Rows are one point carried round by a steady rotation, each followed by how many ticks it has turned.
The counts run from 0 to 304.
[119 163 117 113 176 169 155 171 182 139 159 100 128  83 124 169  91 145
 183 120 146  85 134 122 149 149 139 104  92 179 122 124  97 148 112 131
 146 150 137 106 148 108 160 137 136 151  86  94 112 136 155 133 124  97
 149  92 123 145 156 134 125 114  96 106 183 108 107 123 138  98 157 103
 120 147 161 134 110 105 141]
244
[120 126 106  99 134 128 118 112 127 186 118 126 121 143 161 137 165 115
 168 146 135 110  96  84 144 119 155 138 210 106 117 102 128  89 150 135
 117 150  92 155 135 157 145 133 122  82 149  99 125 164  73  97 130 170
 129 149 133 120 119 138 163 120 147 185  97 160 145 104 126 141 143 133
 148  91 124 155  91  74  72]
293
[138 122 114 139 176 112 122 101 196 177 134 108 111 135 137 159 101  94
 127 156 132  97 146 123 148  93 143 166  95 131  77 104 102 122 144 126
  79 147 172 128 129  84 143  90 175  84 124  97 123 116 133  82 118  91
 133 155 134 141 177 113  96 140 120 159 138 160 146 131 118 159 167 123
 111 116 175 102 135 111 125]
57
[145 136 128 129 156 120 147 142 154 119 130 116 114 123 110 136 104 137
 122 144  79 129 132 126 130 129  79 161  88 177 124 120 115 121  79 116
 161  76 209 117  68 116 136 103 123 158 143 142 157 104 134 156 154 118
 159 117 169 106 112 109  67 132 153 104 173 156 131 169 150 160 132 132
 160 125 144  82 138 107 134]
30
[122 195 155 138 124 170 159 146 141  92 137  99 137 141 157 167 143 161
 166 160 101 133 102 125 144  76 134 109 118 166 110 137 125 136 118 108
 136  72 107 125 133 151 188 110  85 164 140 158 127  84 134 143 167 155
 127 134 166 109 111  90 115  94 142  70 141 110 149 135 157 147 104 133
 167 153 130 121 110  78 112]
7
[126 133 121 135 178 145 135 108 190 126 149 144 106 118 134 140  94 114
 128 138  91 111 170 113 135 103  91 158 120 183  85  88 109 137 113 133
 125  80 183 102 117  99 140  88 172 129 117 124 153 123 138 157 119  84
 174 116 143 119 141 112  54 126 130 111 179 168 124 144 155 142 142 140
 109 141 146 101 131 120 138]
44
[151 141 128  84 174  95 140 116 146 160 145 116 115 154 111 123 113  71
  87 165 125 150 171  91 163 126 123 162 116 140  89 131 102 138 119 123
  70 107 183 125  94 123 131  99 177 126 143 106 129 136 104  77 130 111
 109 116 128 122 164 162 112 120 151 138 141 172 153 147 137 155 155 136
 172 102 170 103 107 103 149]
53
[ 97 165 140 144 121 109 142  91 125 111 130 148 129 148 162 123 132 104
 115 175  84 142 143 111 128  92 139 147 145 141  40 109 131 130 120 153
  92  71 115 153 168 129 173  59 151 103 144 170 135  88 137 124 143 134
 135 152 148 105 145 115  80 112 130  93 134 153 142 156 123 193  92 144
 119  99 126 104 136 143 126]
191
[106 143 141  96 162  79 134  98 117 135 140 146 117 142 120 100 100  74
  91 156 128 163 135  90 148 155 142 151 114 133  83 133 120 141 112 164
  77 153 173 164 133 121 125 112 176 129 134 138 109 140 122  80 130 138
 131 125  92 109 183 179 135 134 106 125 156 152 148 137 131 165 148 117
 158  79 110 104  88 156 168]
69
[109 131 148 122 129 137 116  82 119 121 133 118 124 138 175 106 119 114
 145 147 123 105 102 108 153  71 140 162 209 135  94  93 160 142 140 139
  94 163  83 141 129 166 163 140 133  79 157 142 128 189  81 106 100 153
 137 144 120 116 122 122 125 116 123 139  93 134 145 107 172 145 138 150
 123 131  86 131 112  60 131]
296
[ 98 163 138  92 153 129 147 164 119 104 165 140 113  99 106 129  83 125
 128 140 143 148 128  99 138 195 116 112 114 171 112 155  92 154  77 155
 167 120 167 150 122  95 160 134 144 185 112 135 124 122 117 133 141 127
 124  73 116 146 155 181 150 120 107  65 170 112 114 147 172 124 137 103
 147 106 141 107  97 157 151]
231
[133 146 123 128 142  97 153 146 125 114 106 122 103 149 112 141 116 162
 126 145 109 133  66 167 124 154 100 158 111 131 125 134 151 112  70 126
 186  71 183 134  97 126 169 123  89 132 126 154 131  93 114 141 158 153
 124 142 172 111  91 124 121 145 135 105 111 140 121 151 141 163  97 153
 181 127 110  47 129 111  97]
14
[111 138 137  95 174 100 135 119 123 146 169 139 124 146 120 115 112  77
 103 153 112 170 163  73 153 154 143 151 102 155  87 122 116 123 120 160
  83 151 169 159 130 132 131 107 180 142 136 115 114 141 120 101 130 112
 149 110  92 116 170 181 132 129 109 123 170 152 153 133 136 158 146 114
 167  96 123 143  80 160 168]
68
[130 170 132 108 178 189 165 119 167 153 139 152 130 133 153 155 166 178
 165 128  89 100 127  90 133  92 104 129 144 147 134  94 116 133 123 123
 149  70 124  89 119 154 123 115 151 117 150 110 153 115 156 160 154 151
 169 137 161 117  96 136 106 101 165 120 135 160 132 136 126 102 142 122
 159 130 121 168  72  90 105]
155
[143 127 145 160 187 104 145  94 161 161 135 143 124 156 142 128 106 144
 126 129 124 101  97 135 133  87  93 188 166 121 105  75 132 114 116 152
 127 110 148  84  90 155 138 136 128  82 155 125 119 117 120 135  95 117
 132 141 127 133 120 147  93 109 108 155  87 180 130 124 126 160 160 194
 172 151  82 106 114  72 130]
166
[ 88 102 112 107 165 137 138  97 112 148 141 144 110 128 128 120 149 140
 161 124  89 113 102 106 139 149 143 172 158 155 120  68 169 111 102 151
 130 159 134 152 117 151 121 140 111 118 140 121 135 187  93 154 127 140
 219 144 108  86 110 147 118 145 133 147 182 156 148 122 141 135 135 124
 141 132  62 134  94 119 112]
286
[114 193 159 143 133 145 161 131 148  75 129 117 119 145 168 182 125 168
 159 152 110 126  74 131 136  92 117 117 119 159 119 126 164 133 117 109
 130  79 122 135 146 155 190 123  99 151 137 144 124  90 136 148 154 165
 129 142 146 110 113  90 125 106 132  68 124 111 160 131 182 136  86 140
 177 145 124 121  93 116 102]
8
[146 132 151 143 133 107 141 169 134 171 147 112 142 132 133 161  80 101
 141 187 126 151 128 104 135 113 160 158 115 148  91 133  88  74 144 143
 111 141 143 173 120 130 173  95 125 136 148 134  95  88 101 100 148 109
  67 121 142 140 157 104 120  92 136 115 119 114 166 161 139 184 110 165
 178 123 169 146 149 102 134]
202
[102 127 132 109 143  91 128 113  96 126 153 109 123 119 105 107  96 100
 127 150 120 155 110 112 141 157 190 139  81 135  87 128 144 135  93 171
 118 200 142 179 131 120 147 122 114 128 133 170  98 161 117 102 143 143
 166 141  90  92 175 155 149 154  99 127 160  99 143 136 115 164 140 112
 143  98  85  87 118 147 162]
87
[112 155 146 160 127 130 123 119 134 107 164 121 133 120 153 134  81  95
 120 174  98 145 147 132 140  78 136 144 133 159  57 116 144 135 124 154
 102 123 119 163 151 102 188  91 132 133 137 166 112  99 119 125 131  95
 116 114 121 115 161  88 101 105 101  70 157 113 157 140 164 189 110 157
 127 149 132 104 166 126 156]
207
[148 168 136  80 158 129 145 122 142 137 103 115  99 166 122 133 150 154
 109 130 135 116  74 123 150 124  92 133 128  98 145 141 140 169 104 112
 130 118 146 109  77 155 146 141 122 109 165 138 135 155  92  94 147 189
 126 157 168 113 100 166 142 148 157 135  66 138 138 111 151 115 157 116
 160 103 117  90  78  72  98]
144
[111 154 101  68 143 147 127 161 104 136 130 147 108 109 109 125 123 157
 145 111 154 133  91 137 146 185 103 128 176 109 147 143 135 149  80 143
 185 142 122 138 102 144 147 154  97 146 123 118 146 162  74 121 139 173
 128  94 132 127  97 171 176 136 129 111 108 126 115 114 176 114 134 132
 169 114 110 103  75  81 102]
125
[115 112 105 144 160 105 118 128 113 179 160 177 118 142 110 144 107 122
 139 159  97 158 150 136 124 153 145 178 126 145  93  90 112  67  99 182
 140 111 153 171 119 131 141  86 119 145 140 134 122  74 110 127 163 100
 133 117 123 126 120 125 114 117 133 135 165 158 156 168 126 198  90 167
 180 115 126 125 145 140 120]
197
[138 130  95 105 171 146 117 136 169 134 146  83 115 124  85 142  77 112
 118 136 151 126 161 174 165 136 128 146  92 135  95 134 128 158 105 132
 106 150 152 112 123  85 168 122 111 151  97 111 120 142 110  92 121  81
 121  97  89 137 171 158 138 160  91 115 157 112 120 118 169 130 183 136
 132 161 159  64 153  78 153]
239
[118 157 140 123 150  94 148  81 127 144 118 146 124 168 136 133 151 129
 105 167  77 133 103 105 122 111 133 165  99 105  95 108 146 115 111 140
 104  88 168 139 107 149 128  78 142 102 160 165 136  83 139 121 165 157
 160 187 160  86 121 125  96 126 150 140 117 160 148 150  90 187 118 132
 157  88 112 100 101 148 103]
177
[131 175 125 138 129 147 146 134 183 112 112 100 115 138 174 177 121 146
 147 168 125 111  99 127 143  86  97 115 127 150 104 135 120 146 131  86
 121  61 144 118 130 129 193  87 132 123 112 126 146  94 132 116 138 133
 113 146 180 128 121  83  95 119 154 100 129 143 141 139 166 142 100 116
 134 130 185  87 125  93  91]
24
[138 117 119 120 172 132 160 142 179 146 136  59 145 110 102 139 113 126
 169 128 148  82 106 137 158 142 147 138 109 161 134 115 100 129 102 119
 139 181 150  77  99 115 145 161 102 119 113 102 111 166 121 115 105 114
 160 119 117 144 171 143 127 130 110 146 147 124  94 107 122  95 200 114
 141 157 120  98 116  43 154]
258
[130 136 145 103 180 118 156 159 164 166 162 149 112 130 126 147 107 116
 138 144 106 133 135  76 135 155 114 143  96 188 121 109  96 107 122 130
 129 112 207 133  91 121 119 107 186 148 142 102 135 105 135 134 132 114
 154 110 149 129 136 133 103 123 156 128 179 169 154 156 136 137 141 112
 166 100 149 148  82 143 133]
49
[124 160 113  95 162 107 119 162 156 133 145 114 100 133 120 170  67 113
 119 134 190 141 101 138 162 161 137 114  67 120 120 154 137 156 108 117
 119 172 166 145 128  89 171 129 139 142  98 105  99 134 115  73 134 123
 111 118 106 141 154 156 181 157 100 109 135 113 148 107 181 131 149  99
 154 118 171  89  88 127 115]
236
[ 99 168  87 122 143 167 127 162 162 134 151 154 108  68 133 166  92 140
 169 140 147 111 133 136 131 166 144 112  89 153  89 126  88 130  98 160
 185 117 148 153 155  67 170 100 133 143  81 119 137 111 141 138 144  94
 149 101 150 151 154 143 125 136 109  94 178 111 115 138 129 125 121 106
  96 105 172 106 129 156 112]
228
[136 140 144 123 161  91 161 166 162 146 114 137 100 125 126 160  94 143
 119 149 122 121  83 112 116 163  85 154 107 168 132 128 111 106  96 126
 174  97 237 126  85 125 140 123 147 134 127 121 143  99 124 137 129 144
 127 123 170 132 110 124 115 130 138 116 132 158 139 148 143 140 105 124
 173  90 129  92 102 136 100]
32
[104 158  97 109 130 124 122 162 101 144 153 183 120  95 118 136  91 114
 133 157 137 146 142 123 121 184 133 149 124 148  89 142 100 109  76 175
 173 108 167 169 132 100 145  88 136 147 112 138 125  88 113 123 160 116
 113  92 144 140 140 155 138 124 119 102 151 131 118 157 124 177  95 138
 149  90 153  97 135 162 123]
214
[105 156 132 141 163 128 140 116 168  89 123 144  90 143 148 159  93 136
 117 138 106 117 101 148 135 109  60 146 129 174 101 112 156 149 102 120
 139  68 186 132 133 114 172 112 144 133 102 126 147 101 146 152 118 110
 157 117 139 119 113  93  84 133 123  73 164 155 141 129 192 141  97 133
 143 143 134  76 110 137 118]
27
[120 172 142 138 132 128 166 149 133 112 133 126 135 126 146 148  93 157
 176 149 143 120  84 139 119  94 100 140 183 143 107 130 118 144 113 135
 159  75 102 114 144 152 209 132  92 128 118 136 117 104 114 150 126 151
  99 114 133 141 109 123 130  87 100  80  87 126 115 127 157 148 106 175
 174 156 107 114 122  68 121]
4
[114 118  89 141 166 114 126 108 156 192 137 136 128 111 117 125  93  96
 143 144 155 105 150 132 140 138 174 152 132 114  68 113  98 103 121 175
 112 173 121 143 153  90 157 106 137  89 101 112  94 126 121  86 122  93
 140 133  95 144 187 152 120 137  90 173 133 154 115 115  88 165 153 142
 117 116 143 112 144 132 136]
75
[127 146 116 113 149 128 108 161 150 160 156 112 118 134 137 175  89  96
 141 162 153 149 159 143 160 125 148 122  95 125  95 147 105 115 138 135
  99 155 130 162 140  86 187 102 113 151 112 110 106 100  96  72 157  99
  79 111 111 145 162 114 163 126 115 106 142 104 168 139 176 165 124 123
 156 129 201 108 148 108 124]
220
[107 156 129  86 170 154 177 116 148  99 128  95 132 110 136 127 134 114
 147 127 130 103 133  97 163 140 127 109 166 183 102 115 117 155 126 107
 102 118 114 106 153 157 159 142 141 139  98 110 125 183 126 142  97 142
 171 103 106 130 171 161 124 117 105 118 173 139 111  98 154  91 179  99
 131 141  96 137  71  81 158]
263
